[[ -1   2   2  10 -17  -4  -3  -2  -2   6 -10]
 [-12 -11  22 -13  10   3  -6  16 -10  16   6]
 [-10 -15  -5 -11  11  23   6   8 -28  -2   6]
 [ 12  15 -22   4  15  -2   5  -3   1 -21   3]
 [  7  20  10  23   2 -15 -21  10 -15  -7 -18]
 [ -2  -6   2 -13  19   9   2   7  -9  -4  11]]
|
[[ -2   7  12 -10 -12  -1]
 [ -6  20  15 -15 -11   2]
 [  2  10 -22  -5  22   2]
 [-13  23   4 -11 -13  10]
 [ 19   2  15  11  10 -17]
 [  9 -15  -2  23   3  -4]
 [  2 -21   5   6  -6  -3]
 [  7  10  -3   8  16  -2]
 [ -9 -15   1 -28 -10  -2]
 [ -4  -7 -21  -2  16   6]
 [ 11 -18   3   6   6 -10]]

[[-30 -19 -17]
 [-32 -14  -4]]
|
[[-32 -30]
 [-14 -19]
 [ -4 -17]]

[[  1  30 -14  11   3  -2  23]
 [  5  28 -16  21  -5   8  14]
 [  1  -3   1 -14  11  -2   3]
 [  8   0   7  -8   4  -5  -7]
 [-27 -24   4  10 -15  -7   2]
 [ -3 -20 -12 -13   9  30  -6]]
|
[[ -3 -27   8   1   5   1]
 [-20 -24   0  -3  28  30]
 [-12   4   7   1 -16 -14]
 [-13  10  -8 -14  21  11]
 [  9 -15   4  11  -5   3]
 [ 30  -7  -5  -2   8  -2]
 [ -6   2  -7   3  14  23]]

[[-11 -25]
 [  5  -5]
 [ 23  -6]
 [-26 -27]
 [ 16  25]
 [-16  12]
 [-15  -6]
 [-15 -20]
 [  7  11]
 [-24   0]]
|
[[-24   7 -15 -15 -16  16 -26  23   5 -11]
 [  0  11 -20  -6  12  25 -27  -6  -5 -25]]

[[ 12  26   9  28   3   1  -2   4   8  -3]
 [  5  28  -1  34  -4  -5   2   4   2  -7]
 [-20  -9  -5  -9  -3 -22 -15 -16  11   6]
 [  0  17 -13  28  -3  -7  12   2  -9  -3]
 [-10 -15 -17 -11 -10   1  11   6 -15  -3]]
|
[[-10   0 -20   5  12]
 [-15  17  -9  28  26]
 [-17 -13  -5  -1   9]
 [-11  28  -9  34  28]
 [-10  -3  -3  -4   3]
 [  1  -7 -22  -5   1]
 [ 11  12 -15   2  -2]
 [  6   2 -16   4   4]
 [-15  -9  11   2   8]
 [ -3  -3   6  -7  -3]]

[[  3 -17   4  -6   2  19  -2 -14  -4   1]
 [ 14  16 -16  -7  28  -8  10   2   2 -21]
 [ 12   4  -1  -2  -3  -7   9 -13  17 -10]]
|
[[ 12  14   3]
 [  4  16 -17]
 [ -1 -16   4]
 [ -2  -7  -6]
 [ -3  28   2]
 [ -7  -8  19]
 [  9  10  -2]
 [-13   2 -14]
 [ 17   2  -4]
 [-10 -21   1]]
---
[[-16  -1  -7]
 [-16  -6  -7]
 [ 25  -6  10]]
|
[-7 -6 25]

[[  1   8  14   5  -7]
 [  2  15  25   9 -13]
 [ -1 -10 -16  -6   8]
 [  2  17  27  10 -14]
 [  2  15  25  10 -13]]
|
[ -7   9 -16  17   2]

[[-17  -6  13   0]
 [  2   6 -10 -16]
 [-13  -6  -3  -5]
 [  4 -16  10 -23]
 [-28  -1  18 -17]]
|
[  0 -10  -6   4]

[[  9  -4  24]
 [ 19 -19  -4]
 [ -4   4   7]
 [  1  -6   1]
 [ -9  30   1]]
|
[ 24 -19  -4]

[[ 15  -6]
 [  0   5]
 [-25  -5]
 [ 31  10]
 [  0  -5]]
|
[-6  0]

[[  7  -3  10  -3]
 [ 10   1  -9   5]
 [-25   5  -1  -6]
 [ 12  -4   4  -6]
 [-14   2  -3  -5]]
|
[-3 -9  5 12]

[[ 17   0  -1   5]
 [-24  -2 -28  18]]
|
[  5 -28]
---
[[ -2   7   7  -4   2  10   3   1]
 [  0  11  14  -4   3   8   9   4]
 [  9   2  32 -23  11 -31   9 -21]
 [ 19  21  10   9 -10   0  14   7]
 [-33 -23   5 -20  34  18  -4   0]
 [-11 -13 -22   7   5  12  -8   7]
 [-13 -12 -24   8  -5  16 -15   6]
 [ -9 -10  13 -12  17  -4   4  -2]
 [ 17   5   9   3 -16 -18   1  -8]
 [ 21  14   3   9 -24 -26   2  -6]
 [-24 -24 -15  -9  11   9 -18  -6]
 [  0  -7  -1   0  -2 -14  -3  -4]]
|
[[ 19  21  10   9 -10   0  14   7]
 [ 21  14   3   9 -24 -26   2  -6]
 [  0  11  14  -4   3   8   9   4]
 [ -2   7   7  -4   2  10   3   1]
 [ 17   5   9   3 -16 -18   1  -8]
 [  9   2  32 -23  11 -31   9 -21]
 [  0  -7  -1   0  -2 -14  -3  -4]
 [ -9 -10  13 -12  17  -4   4  -2]
 [-13 -12 -24   8  -5  16 -15   6]
 [-11 -13 -22   7   5  12  -8   7]
 [-33 -23   5 -20  34  18  -4   0]
 [-24 -24 -15  -9  11   9 -18  -6]]

[[-18  13 -16 -32  21  12]
 [ -4 -21  -3 -19  -2  17]
 [-16  24 -21 -12 -18 -31]
 [ -5  -1   4  13 -15   5]
 [-11  10 -15  23   5  17]
 [ -3   9 -21  -4   3   8]
 [  5 -32 -24  23   6 -13]
 [-30  -8  -4  -3 -13  -1]]
|
[[-16  24 -21 -12 -18 -31]
 [-18  13 -16 -32  21  12]
 [-11  10 -15  23   5  17]
 [ -3   9 -21  -4   3   8]
 [ -5  -1   4  13 -15   5]
 [-30  -8  -4  -3 -13  -1]
 [ -4 -21  -3 -19  -2  17]
 [  5 -32 -24  23   6 -13]]

[[  0 -11  -3   5   8   3 -20]
 [  6  19   7  -1 -10  -4  17]
 [ 12 -13  -2  10  -1 -12 -33]
 [ 15  15  -1   0   5   0  21]
 [ 10  -3   5  15  -4   2 -23]
 [ 14  20   7   2   0  -2  15]]
|
[[ 14  20   7   2   0  -2  15]
 [  6  19   7  -1 -10  -4  17]
 [ 15  15  -1   0   5   0  21]
 [ 10  -3   5  15  -4   2 -23]
 [  0 -11  -3   5   8   3 -20]
 [ 12 -13  -2  10  -1 -12 -33]]

[[  7 -34  12   9 -31]
 [ 31   0 -28   0  -6]
 [-25 -29  16   5  -1]
 [-21 -19  -4  10 -28]]
|
[[ 31   0 -28   0  -6]
 [-21 -19  -4  10 -28]
 [-25 -29  16   5  -1]
 [  7 -34  12   9 -31]]

[[ 21 -14 -20 -11  -9  10   0  11  -6  -9  26   6  -1   5   4]
 [ -3  11  -4   5  -3  -4   4   1   0 -11  -7 -17  -3  -3  13]
 [ 12   7   5   0 -19 -11   0   6   0  12   1  15   8  -6   8]
 [  3  -3  14  -1   9  11   4 -17  -2   3  -5 -11 -11  -6 -33]]
|
[[ -3  11  -4   5  -3  -4   4   1   0 -11  -7 -17  -3  -3  13]
 [ 12   7   5   0 -19 -11   0   6   0  12   1  15   8  -6   8]
 [  3  -3  14  -1   9  11   4 -17  -2   3  -5 -11 -11  -6 -33]
 [ 21 -14 -20 -11  -9  10   0  11  -6  -9  26   6  -1   5   4]]

[[  1  16   8   7 -19  15   5  12  11 -18]
 [-10 -11  -8  -4  16 -12   3  -8  -6   4]
 [ 15 -17  -5 -13   3  -7  -4 -23   7  -5]
 [-13 -14  11  -6  22  -2  -9   5  26 -15]
 [ 28   0  12  -7 -12  10 -15  -3  15   0]]
|
[[  1  16   8   7 -19  15   5  12  11 -18]
 [ 28   0  12  -7 -12  10 -15  -3  15   0]
 [-10 -11  -8  -4  16 -12   3  -8  -6   4]
 [-13 -14  11  -6  22  -2  -9   5  26 -15]
 [ 15 -17  -5 -13   3  -7  -4 -23   7  -5]]

[[ -3   0   9   0  -1  -2 -19  -1   3]
 [  0  -3   6  -1  -3  -3 -16   4   4]
 [-10  -4  12  -2   2  -1 -25  -6   7]
 [  9   8   0   0  -3  -7  -5   9   1]]
|
[[  9   8   0   0  -3  -7  -5   9   1]
 [ -3   0   9   0  -1  -2 -19  -1   3]
 [  0  -3   6  -1  -3  -3 -16   4   4]
 [-10  -4  12  -2   2  -1 -25  -6   7]]

[[  6  20  -9   4]
 [-16  -3 -16 -29]
 [ 15  -8  17  -7]
 [  7   6 -18   6]
 [-13   2   5  -2]
 [  7  18   0   6]
 [ 11   0   6  -7]]
|
[[  6  20  -9   4]
 [  7  18   0   6]
 [  7   6 -18   6]
 [-13   2   5  -2]
 [ 11   0   6  -7]
 [-16  -3 -16 -29]
 [ 15  -8  17  -7]]
---
[[ 28 -15  16]
 [ 32 -14  -3]
 [-33  -8 -12]
 [ 13 -20 -26]
 [ -8 -12 -32]]
|
[ 16 -14 -33]

[[  9  -6 -34]
 [  6  -7 -15]]
|
[-34  -7]

[[  8 -31   2]
 [ -9  20   2]
 [ 18  10  19]
 [ -5 -20  13]
 [  8 -35   5]]
|
[ 2 20 18]

[[-21 -33  -9]
 [-21  -9   8]
 [ 28  28 -22]]
|
[-9 -9 28]

[[ 20 -34 -10 -16  15]
 [ 16 -33 -18  -3  19]
 [ 21 -29   0 -26   8]]
|
[15 -3  0]

[[ 11  26  23]
 [ -5  25  23]
 [-18 -25  -9]]
|
[ 23  25 -18]

[[-15  16 -14 -14   3]
 [ 19 -13 -21  -8 -26]]
|
[ 3 -8]
